Each pair is two rows. How far apart are they, by a hidden measure? 0 means very close, and 30 very far. Two or three weighted sums of its numbers give each row a place; it is the straight-line distance between the places.
[-0.2 -0.4  0.6  0.5  0.4 -0.1 -0.9  0.4  1.1  0.4 -0.4  0.2]
[ 0.3 -0.2 -0.3  0.0  0.8  0.3 -0.2  0.0  0.0  0.1 -0.5  0.2] 9
[-0.8 -0.7 -1.1  0.6  0.0  0.4  2.0 -1.1 -0.9 -0.6  0.1  0.7]
[-0.7 -0.2 -1.0  0.7 -2.5  0.7  0.5  1.1  0.6  0.1  1.7 -0.2] 8
[-0.7 -0.6 -1.6  0.8  1.0  1.2  0.1 -0.7  0.0 -0.5 -0.9 -0.9]
[-1.2  0.9  3.1 -0.4  1.4  0.8 -0.4 -0.9  2.6  1.8 -0.5  0.2] 20
[-1.2 -0.4 -0.6  0.8 -2.4 -0.7 -0.4 -0.2  0.3  0.3  0.5 -1.0]
[-0.8 -0.8 -0.8  0.5 -0.6  1.0  0.7  0.2  0.9  0.9 -0.2  0.5] 8
[ 0.8  0.4  0.1 -0.6 -0.2  0.4  0.7  1.2  0.1  1.0  1.6  0.3]
[ 0.6 -0.5  0.8  0.1  0.7  1.2  0.8  1.8  1.1 -0.4  0.7 -1.5] 10
[ 1.2  2.2 -0.2 -0.3 -1.3  0.7 -0.4  1.0  2.2  0.5  0.3  0.6]
[-0.4  0.0 -0.9 -0.1  0.2  0.9 -0.2 -0.3  0.7 -0.3 -0.5 -0.4] 3
[-1.0 -0.7 -1.8  1.6 -2.1  0.9  0.4  0.7 -0.4  1.7  0.9 -0.9]
[ 0.2 -0.4 -0.9 -0.1  1.0 -0.2 -1.0  0.3  1.1  1.4  0.8  0.1] 7
[ 0.4 -0.3 -0.3  0.1 -0.6  1.0 -0.1 -0.9  0.5  0.7  1.3 -1.4]
[-0.4  0.6  1.3 -0.9 -0.9  0.7  1.1  0.2 -0.2 -0.5 -0.2  0.9] 16
[ 0.2 -0.1 -0.7  0.2 -1.2 -0.3 -0.4  1.0  0.0 -1.1  1.1 -0.9]
[ 0.4  0.1 -0.9  2.0 -1.4  0.1  1.0  0.1 -1.1  0.6 -1.0  1.8] 17
[ 0.4 -0.3  0.4 -0.2  0.1  0.4  0.3  1.2  0.1 -0.6  1.2 -1.1]
[-0.7  0.9  1.3 -0.4 -0.4 -0.2  0.4  0.4  0.4 -0.1 -0.3  0.2] 8
[ 1.8  0.2  0.3 -0.2 -0.2 -1.2 -0.1  0.7 -0.4 -0.4  1.0 -0.4]
[-0.2 -1.3  0.5  0.4  0.1  0.1 -0.3 -1.2 -0.8  0.8 -0.4  0.5] 9
[ 1.3  0.2 -0.6 -1.4  0.3 -0.2  1.5  0.8 -0.8 -0.2  1.8  0.1]
[ 0.1 -1.7 -0.8  1.2  0.0  0.0  0.7  0.9 -1.0  0.4  0.7  0.9] 22
[ 0.5 -1.7 -0.8  0.9  0.5  0.1 -1.0  1.3 -0.8 -1.8 -0.3 -1.6]
[ 2.3 -1.0 -0.4 -3.1  3.8 -1.3  0.2  0.1 -0.5  0.0  1.9  1.6] 15
[-2.8 -0.8  0.7 -0.4  0.1  0.2 -1.7 -1.8 -1.8  0.5 -2.6  0.0]
[-4.7 -3.7  2.1 -0.5  1.8  3.3  1.0 -4.8 -1.7  3.3 -1.4  2.1] 19
[ 0.3 -0.4 -0.1 -0.7  0.9  0.2  1.5 -0.5 -1.2 -0.3  1.0  0.8]
[ 0.0  0.6  0.2 -0.2  1.5  2.3  2.3 -1.2  0.8 -1.0  0.7  2.1] 13
[-1.1  1.1 -0.5  0.4  0.2 -1.1  0.1  0.3 -0.8 -0.9 -1.7  1.6]
[ 1.4 -1.1 -0.4 -0.8  1.2 -2.1  2.4  0.8 -0.7 -0.4  0.3  0.3] 15
[-1.9  0.4  1.4 -1.5  0.7  1.0  0.2 -1.5  1.8  1.5 -0.1  0.3]
[ 0.9 -0.2 -0.2 -0.7  0.7 -0.4 -1.1 -0.1 -0.1 -0.3 -0.8  0.5] 16
[ 1.7  0.4 -0.4 -1.1 -0.2  0.2  1.0  1.0  0.0  1.2  3.2 -0.1]
[ 0.2 -1.3 -1.9 -0.4 -0.8 -0.1 -0.1 -0.5 -0.3 -1.7 -0.4  0.7] 14
[-0.7 -0.1 -0.2  1.1 -0.7 -0.2 -0.1 -0.4  0.5 -0.9 -1.2 -0.2]
[-1.2 -1.3 -0.5 -0.8  1.2 -1.5 -0.6 -2.8 -1.2  1.9 -0.1  1.5] 12
[-0.8 -1.2  1.7 -0.4 -0.1  0.3 -0.3 -0.6 -1.1  0.1 -0.6  0.3]
[ 0.3  0.3  0.9  0.3  1.5 -0.6  0.2  0.7 -0.2  0.0  0.2  0.4] 6
[ 0.4  0.3 -0.1  0.0 -0.7  1.2 -0.3 -0.8  1.0  1.5  1.6 -1.3]
[-0.6  0.4  1.6 -0.6 -0.6  0.6 -0.2 -0.3  0.9 -0.2 -0.8  0.5] 8
[-0.9 -1.4 -0.8  0.3 -0.4  0.3  1.0  0.4 -1.5 -0.8 -1.0  1.5]
[-0.1 -1.1 -0.2 -0.2  0.0  0.4  1.6 -0.5  0.3  1.0  0.3 -0.4] 13
[ 0.5 -0.9 -0.8 -0.7  1.1  1.0  1.1 -0.6  0.6  0.1  0.7 -1.0]
[-1.4 -1.0  0.5 -0.6  0.5 -0.3 -1.4 -2.1 -0.8  1.3 -0.1  0.8] 14
[-0.1  1.4  1.2  0.1 -1.0 -0.1 -0.1  2.5  1.0 -1.6  0.4 -0.5]
[-0.5 -0.6  0.8  0.1 -0.5  0.1  1.0  0.3  0.2 -0.1  0.7  0.9] 2
[ 0.4  0.4 -0.6  0.0 -0.2 -0.2 -0.5 -0.3 -0.8 -1.4 -1.1  0.0]
[ 0.2  0.4 -0.3 -0.2  0.1  0.4  0.7  0.4 -1.1 -0.2 -0.6  1.0] 10
[-0.8 -0.1 -0.4 -0.2  0.0 -0.1  1.3 -0.9 -2.1 -0.3 -0.2  2.1]
[-1.8 -1.2  0.0  0.8  1.7  1.3  0.1 -1.4 -0.3  2.1 -0.6 -0.2] 15
[ 0.4  0.9  1.6 -1.4  0.6 -0.2  0.4  0.8  0.2  1.3  0.2 -0.4]
[-1.2  1.0  0.7  0.3 -0.5 -0.1 -0.7  0.3  0.4 -1.0 -0.8  0.2] 14
[-1.3  0.5  0.2  0.9 -0.9 -0.1 -0.1 -0.2  0.2 -0.8 -1.3 -0.1]
[ 1.2 -2.0 -2.0 -0.3  1.5 -2.1 -0.9  0.0 -3.3 -0.8 -0.8  0.0] 25
[-0.1 -0.6 -0.1 -0.1  0.1 -0.3 -0.2  2.9 -0.5 -2.6  0.9 -2.7]
[ 1.6  1.1 -0.5  0.8 -0.6 -0.2 -0.6 -0.3  0.9  1.4  1.2 -0.2] 3
[ 1.9  2.1  0.4 -1.8  0.1  0.7  0.3  0.1  1.2  0.4  2.8  1.2]
[ 1.4 -2.3  1.6 -1.3  3.2  1.4 -1.0 -2.1 -1.4  0.1 -1.7 -0.8] 12
[ 1.4  1.4  0.0 -1.3 -0.5 -0.5  0.5  1.4 -0.2 -0.3  2.2  0.3]
[-0.1  0.0 -0.2  0.3  1.1  0.0  0.2  0.1 -1.7  1.1 -0.5  0.7] 19
[ 0.2 -0.1  1.3 -0.2 -0.5 -0.3  0.7  1.5  0.3  0.4  0.4 -0.5]
[ 1.8  0.9 -1.1 -2.1  0.2  0.0  1.4  0.1  0.1 -0.2  2.8  0.7] 18
[-0.9  0.5  0.9  0.3  0.7  0.2  0.0  0.7  0.4  1.0  0.2  0.9]
[ 1.4  1.6  0.7  0.3 -0.6 -0.1 -1.1  0.3  0.6 -0.1 -0.3 -0.5] 12
[ 1.6  0.7 -0.3  0.2  0.2 -0.3 -0.6 -0.6  0.2  1.3  0.8 -1.3]
[ 0.3  0.6 -1.2 -0.6 -1.2  0.2  0.0  0.8  0.4 -1.1  1.1 -0.8] 8
[-0.2  1.2  1.4  0.5 -0.9  0.1 -0.3  2.2  0.8 -0.9 -0.1 -0.4]
[-1.2 -0.5  2.7 -1.5 -0.8 -2.5  0.9  1.9 -0.1  0.1  0.0 -0.7] 14
[ 0.9 -0.7  0.3 -0.2  1.8 -0.8 -0.6 -0.8 -0.5  1.2 -0.4 -0.6]
[-0.3 -0.3  1.2  0.2 -0.1  1.1 -0.4  0.6  2.4  0.0 -0.3 -0.4] 15
[-0.7 -0.6  0.3 -0.9 -0.3 -0.8  0.2 -0.7  0.6  1.0 -1.0 -0.8]
[-0.6  0.0  0.3  0.6 -0.4  0.1  0.3  0.8  0.2 -1.5 -0.4  0.2] 14
[ 1.1  0.6 -0.4  0.4 -0.5 -0.1 -0.7  0.7 -0.4 -1.0  0.0  0.0]
[ 1.0  0.3  0.5  0.5 -0.5 -0.6 -1.0  0.0  0.3  0.4  0.4 -1.5] 6
[-0.9 -0.2 -0.3  0.4  0.8 -0.3 -0.2  0.2 -0.6  1.9  0.1  0.6]
[ 0.1 -0.9  0.2 -0.2  0.9  0.6  0.9 -0.4 -0.2  0.3  1.4  0.0] 17
[ 0.0 -0.7 -0.6  0.4 -0.8  0.6  0.3  1.1  0.2  0.7  0.7  0.7]
[-2.0  1.2  1.1 -0.1 -0.4  0.3 -0.1 -0.5  1.1  0.4 -0.5  1.5] 11
[ 0.3  0.5  0.1  0.6 -1.5 -0.8 -0.8  0.0  1.1  0.4  0.4 -1.2]
[-0.3 -0.4 -0.8 -0.6  1.2  0.1  1.9 -1.8 -1.5 -0.6  0.0  2.4] 11
[ 2.5  0.2 -0.3  1.0  0.0 -1.3 -2.3  0.1  0.0  0.7  1.0 -1.6]
[ 0.5  0.9  0.0 -1.2  0.0  0.1  1.5  0.3  0.2  0.1  1.1  0.1] 23
[ 0.5 -1.2 -0.7  0.3  0.4  0.7  0.3  0.2  0.1 -0.2  0.3 -1.4]
[-0.8 -0.1 -1.0  0.8 -1.0  0.9  0.1 -0.3  0.4 -0.8 -1.0  0.2] 2
[-0.3 -0.6 -0.3  0.8  0.0  0.3 -0.3 -0.1 -0.5 -0.5  0.4 -0.3]
[-1.2 -2.7 -1.3 -1.4  1.4 -0.6 -0.5 -2.0 -3.4  3.0  1.4  1.2] 22
[ 0.4  0.6 -0.6  0.0 -0.2  0.0 -0.3  0.0 -0.2 -0.5 -0.7  0.6]
[-1.2 -1.1 -1.5  1.2  0.8  1.5  0.2 -1.1  0.0  0.3  1.3 -0.1] 18
[ 0.6 -1.8  0.6  0.2  1.1 -0.8  1.2  0.8 -0.6  0.7  1.1 -0.7]
[ 1.2 -1.0 -1.0  0.3  0.1 -0.5  0.3 -0.5 -0.8 -1.6  0.8 -0.7] 14
[-0.3 -0.1 -0.1  0.0 -0.3  0.5  0.8  0.0 -0.5 -1.4 -0.1  1.0]
[-1.1 -1.8 -1.3  1.1  0.3  1.4  0.5 -0.5  1.2  0.1 -0.3 -1.3] 13
[-0.9 -0.3  1.4  0.4  0.1  0.4 -0.2  0.1  1.3  0.3  0.5  0.1]
[ 0.9  0.2 -0.2 -0.2  0.1 -0.3 -0.6  0.3  0.4 -1.0 -0.5 -1.2] 17
[-0.9 -0.8 -1.4  1.5 -1.3  0.3  1.7 -1.1 -0.3  0.2  0.4  0.5]
[ 0.9  0.8 -0.2  1.2 -0.9 -0.2 -1.4  0.7 -0.1 -1.2 -0.5 -0.1] 10
[ 0.3 -1.3 -0.5 -0.5  1.6  0.0 -0.5 -1.0  0.0  1.1 -0.6 -0.6]
[ 0.7 -0.1 -0.8 -0.5  1.0  0.4  0.1 -0.5 -1.4  0.2 -0.2  0.5] 8
[-1.3  0.0 -1.3  0.6  0.4  2.2  1.1 -0.9  0.2  0.6 -1.1  0.4]
[-0.1 -0.7  0.1  0.3 -0.7  1.2  1.3  1.1  1.8 -0.7  1.1 -1.6] 18
[ 0.3 -0.3  0.0 -0.1  0.6  0.4  0.2 -0.2 -0.1  0.3  1.6  0.1]
[-1.4 -1.8 -0.1 -0.9  0.2  0.5  0.1 -0.1  0.5  0.2  0.2  0.8] 6
[ 0.6  1.2 -0.4  0.3 -1.5  1.1 -0.3  0.2  1.0  1.9  1.4 -0.7]
[-1.0  0.7  2.2  0.5  0.3  0.6 -0.5  0.3  2.6  0.5 -1.0  0.2] 15
[-1.0 -1.3  0.4  2.4 -1.6 -0.9 -0.4 -0.3  0.0 -0.6 -1.1 -0.2]
[ 1.3  0.5 -0.2  1.0 -0.7 -1.2 -2.4  0.7  0.0  0.4  0.5 -1.7] 12
[-0.5  0.3  0.5 -0.4  0.2 -0.4  0.7 -0.5  0.0  1.7 -0.7 -0.8]
[-2.6  1.2  1.9  0.4 -0.4  1.2 -0.7 -0.4  2.0  1.3 -0.2  1.6] 23
[-0.2 -1.3  1.0 -0.6  0.8 -0.1  0.6 -1.6 -1.8 -1.0 -1.4  0.4]
[ 1.3  1.3  0.8 -0.5 -0.5 -0.3 -0.4  1.6  0.8 -1.3  0.8 -0.2] 8
[ 0.9  0.3 -0.2  0.7 -0.1 -0.7 -1.0  0.4 -0.6 -1.8 -0.6  0.0]
[-0.9  0.6  2.1 -0.3 -0.7 -0.1 -0.5  1.0  2.3 -0.2 -0.4 -0.6] 12
[-1.2  0.8  1.7 -0.5 -0.1  0.5  0.3 -0.2  1.3  0.3  0.0  0.4]
[-0.2  0.9 -0.5  1.1 -0.5 -1.5 -1.0  0.5 -0.8 -0.9 -1.1 -0.2] 16
[ 0.6  0.1 -0.3  0.5 -0.4 -0.5 -0.5  0.6  0.0 -1.3  0.2  0.2]
[-0.2  0.9  0.2  0.0  0.8  0.3  0.8 -0.1 -0.2  1.0  0.9  1.0] 13
[ 0.2 -0.1 -1.0  0.8 -0.1  0.3  0.5  0.1 -0.1  0.6 -0.2  1.7]
[-0.1 -0.2  1.0 -1.7  0.7 -0.2  1.2 -0.6 -0.1  1.4  0.5  0.3] 18
[ 0.6 -0.3 -0.5  0.0  0.9  0.1 -0.6 -0.2 -0.1  0.5  0.1  0.2]
[ 0.7  0.6  0.1  1.6 -1.9 -1.1 -1.2  0.1  1.5  1.7  0.1 -1.1] 8
[ 0.4  1.2 -0.3  0.5  0.7  1.3 -0.5  1.0  0.4  0.6 -0.7  1.4]
[ 0.3 -1.1 -0.7  1.8 -0.6 -1.1 -0.7 -0.1 -1.0 -1.1 -0.9 -1.0] 16
[-0.1 -2.4  1.5 -1.0  1.1 -0.2  0.4 -2.7 -0.4  1.4 -0.9 -0.3]
[-0.2 -1.0 -2.5  0.4 -0.5 -1.0 -1.5  0.6  0.7 -0.1  0.7  0.4] 28
[ 0.7  0.1  0.6  0.9 -1.0 -0.8 -0.9 -0.2  0.8  0.0  0.1 -1.4]
[-0.2  0.2  0.3  0.8 -1.2 -1.2 -0.5  1.4  0.5 -1.0 -0.1 -0.4] 6
[-0.2  0.3  0.6 -0.4  1.5  0.7  0.5 -0.3 -0.6  1.0  0.2  1.3]
[-0.4  0.6 -0.8 -1.2  0.0  0.5  3.1 -1.8 -1.2  0.7 -0.8  0.3] 28
[ 0.9  0.7  0.0  1.2 -0.5 -0.9 -1.1  0.5 -0.3 -1.3 -0.8 -0.4]
[ 1.0  0.2  0.2 -0.2  0.4 -0.6 -0.9  0.7  0.1 -0.2 -0.7  0.4] 6
[-0.8  0.9 -0.8 -0.1 -0.7 -1.4 -0.2 -0.3 -1.6  0.5 -0.9  1.1]
[ 0.4 -0.6 -0.3 -0.9  1.1  0.0  1.5  0.5 -1.0 -0.7  0.8  0.3] 12
[ 0.0 -0.7 -0.5  0.4 -0.8  0.5  0.4  1.1  0.2  0.7  0.7  0.7]
[ 0.6  0.8 -0.2  0.2  1.0  1.9  0.9  0.3  0.0  0.9  0.8  1.4] 9
[-0.4 -0.3  0.2  1.4 -0.7 -0.6 -0.5  1.5 -0.7  0.4  0.2  1.2]
[-0.2 -0.3 -0.4 -0.6  1.0  1.0  0.8  0.4  0.4 -0.2 -0.2 -0.9] 20
[-0.3 -0.2 -0.4 -0.3  0.6  0.6  0.6  1.3 -0.3 -0.6  0.2  0.3]
[ 1.6 -0.7  0.8 -0.7  2.9 -2.0 -0.7 -0.1 -2.7 -1.2 -2.1 -0.3] 10
[ 0.4 -0.4 -0.1  0.3 -0.7 -0.8  0.5  0.9 -0.4 -2.0  0.9  0.3]
[-0.4  0.2 -0.9  1.1 -0.8  0.0 -1.1  0.5 -0.3 -2.1 -1.0  0.4] 10
[-1.3  0.6  0.9 -0.2 -0.1 -0.3  1.0  1.1  0.4 -0.4 -0.7 -0.4]
[-0.2  0.3  0.7  0.5 -0.5  0.0 -0.3  0.9  0.2 -1.9  0.2  0.1] 13
[ 1.1  0.6  0.6 -0.7  1.2 -1.6 -0.7  0.6 -2.5 -0.2 -1.1  1.0]
[-0.2  0.0 -0.9  0.4 -1.5  0.2 -0.3 -0.1  0.2  0.5  1.0 -1.1] 24
[ 0.3  1.1  0.1  0.8 -2.0  0.1 -0.1  1.7  0.4  0.4  1.5  0.2]
[-1.8  0.4 -1.3  0.5 -1.0 -0.3  0.2 -1.0 -1.6 -0.5 -0.8  1.9] 9
[ 0.4  0.2  0.1 -0.1 -0.6 -0.1 -0.6  0.8  0.4 -1.1 -0.2 -0.1]
[-1.4  1.1  1.9 -0.3 -0.4  0.8  0.1  0.2  1.3  0.0 -0.2  0.1] 14
[-0.9 -0.7 -0.7  0.6 -0.5  0.2 -0.6 -0.2 -0.5 -1.4  0.3  0.0]
[ 1.2  0.3  0.2  1.0 -0.5 -1.0 -1.3  0.8 -0.2 -1.3 -0.2 -0.8] 3
[ 2.3 -2.1 -1.2 -1.7  2.3 -0.9 -1.1 -0.8  0.0 -0.2  0.1 -0.7]
[-0.3  0.0  0.5  1.0 -0.8  0.2 -0.3  1.8  0.7 -0.4  0.3 -0.7] 25
[ 1.1  0.2 -0.4 -0.1 -0.7  0.5  0.4  1.2  0.3 -1.8  0.9 -0.3]
[ 1.7  0.3 -0.1 -0.9 -0.2 -0.5  0.5  0.8 -0.2  0.1  1.4  0.3] 8
[ 0.8  0.0 -0.7  0.4 -1.0 -0.4 -0.4  0.9  0.0 -1.6  1.0 -0.8]
[-0.4  0.1  0.2 -1.9  0.2 -1.6  1.1  0.3 -0.4  1.2 -0.7 -0.2] 25
[-1.0 -0.1  1.0 -0.4  0.3 -0.1  0.5  0.6 -0.4  1.3 -0.5  0.0]
[ 2.2  2.5 -0.1 -1.2 -0.6  0.2 -0.6  1.0  0.3  1.2  0.9  0.5] 11
[ 0.1  0.4 -0.1 -0.6  0.6 -0.6  0.1 -1.2 -0.5 -0.3 -1.8 -0.8]
[-1.4 -0.6  0.8  0.8  0.5  0.6 -0.5 -0.5  1.1  1.0 -0.4  0.4] 25
[-2.0 -0.3 -0.5  1.2 -1.6  0.4 -0.7 -1.7 -2.5 -1.8 -2.3  2.2]
[-1.4  0.9  1.1  0.4 -0.7  0.6  0.0  0.2  1.9 -0.5 -0.6  0.0] 15
[ 0.9  0.9 -0.1  0.4 -1.5 -1.3 -1.1 -0.3  0.6  1.6  0.6 -1.4]
[-1.4 -0.2 -1.8  0.3  0.1  2.3  1.5 -0.8  1.1  1.0 -0.4  0.3] 3
[-0.7  1.0 -0.7  0.9 -1.6 -0.1  1.0  0.3  0.1  1.5  0.6  1.8]
[ 0.1 -1.0 -0.1  0.6 -0.5  0.9 -0.2 -1.0  0.1 -0.6 -1.4 -0.8] 11
[-0.7  0.2  1.5 -0.7  0.3  0.7  0.1 -0.2  0.7  0.3 -0.4 -0.3]
[-2.5  0.2  1.2 -1.0 -0.6  1.2  0.5 -0.9  2.2  0.7 -0.2  0.5] 7
[-0.3 -0.9 -0.8 -1.2 -0.8  0.1 -0.1 -0.2  0.4  0.1  0.3  0.6]
[ 0.2  0.6 -1.1 -0.3 -0.5 -0.8 -1.4  0.9  0.2  0.2  0.2  0.9] 12
[-1.9  1.1  1.9  0.0 -0.5  0.5 -0.2 -0.8  1.5  1.5 -1.0  0.1]
[-1.7  1.3 -0.4 -0.4 -0.4 -0.5  0.0 -1.1 -1.2  1.7 -1.1  1.9] 19
[-1.1 -0.3 -1.3  1.0 -2.3  0.5  0.1  0.7  0.1  0.7  1.4 -0.6]
[-0.6  1.1  1.7  0.5  0.3  0.1 -1.0  0.0  1.3  0.4 -1.3  0.3] 13
[-0.9 -0.1  1.2 -0.3 -0.5  0.2  0.2  0.3  1.3  0.1  0.0  0.6]
[ 0.1  0.3  0.1 -0.6 -0.6 -0.3 -0.6 -0.1 -0.8 -0.2 -0.1 -1.3] 13
[-0.1  0.8  1.5  0.7 -0.6 -0.3 -0.8  1.9  0.9 -0.6 -0.7 -1.8]
[ 0.7  1.6  1.4  1.2 -0.6 -0.9 -2.1  0.5 -0.3 -0.7 -1.2  0.2] 7
[-1.5  0.8  2.2  0.1  1.1  0.5 -0.5 -0.5  2.2  1.6 -0.5  0.6]
[-1.3  0.3 -0.5  1.1 -1.2  0.0  0.2  0.0 -0.3 -1.5 -1.6 -0.6] 16
[ 1.9  0.3 -1.1 -1.9 -0.5 -0.1  1.4  1.1  0.0  0.3  3.5  0.2]
[ 0.2 -0.9  0.6  0.1  0.4  1.5  0.9  0.9  1.6 -0.2  1.6 -2.1] 21
[-2.1  1.9 -0.1 -1.1 -0.3 -0.1  0.3 -2.1 -0.9  0.7 -1.4  2.5]
[ 0.0 -1.3  2.4 -1.5  2.2  0.5 -0.7  0.0 -1.5 -1.2 -2.5  0.6] 9
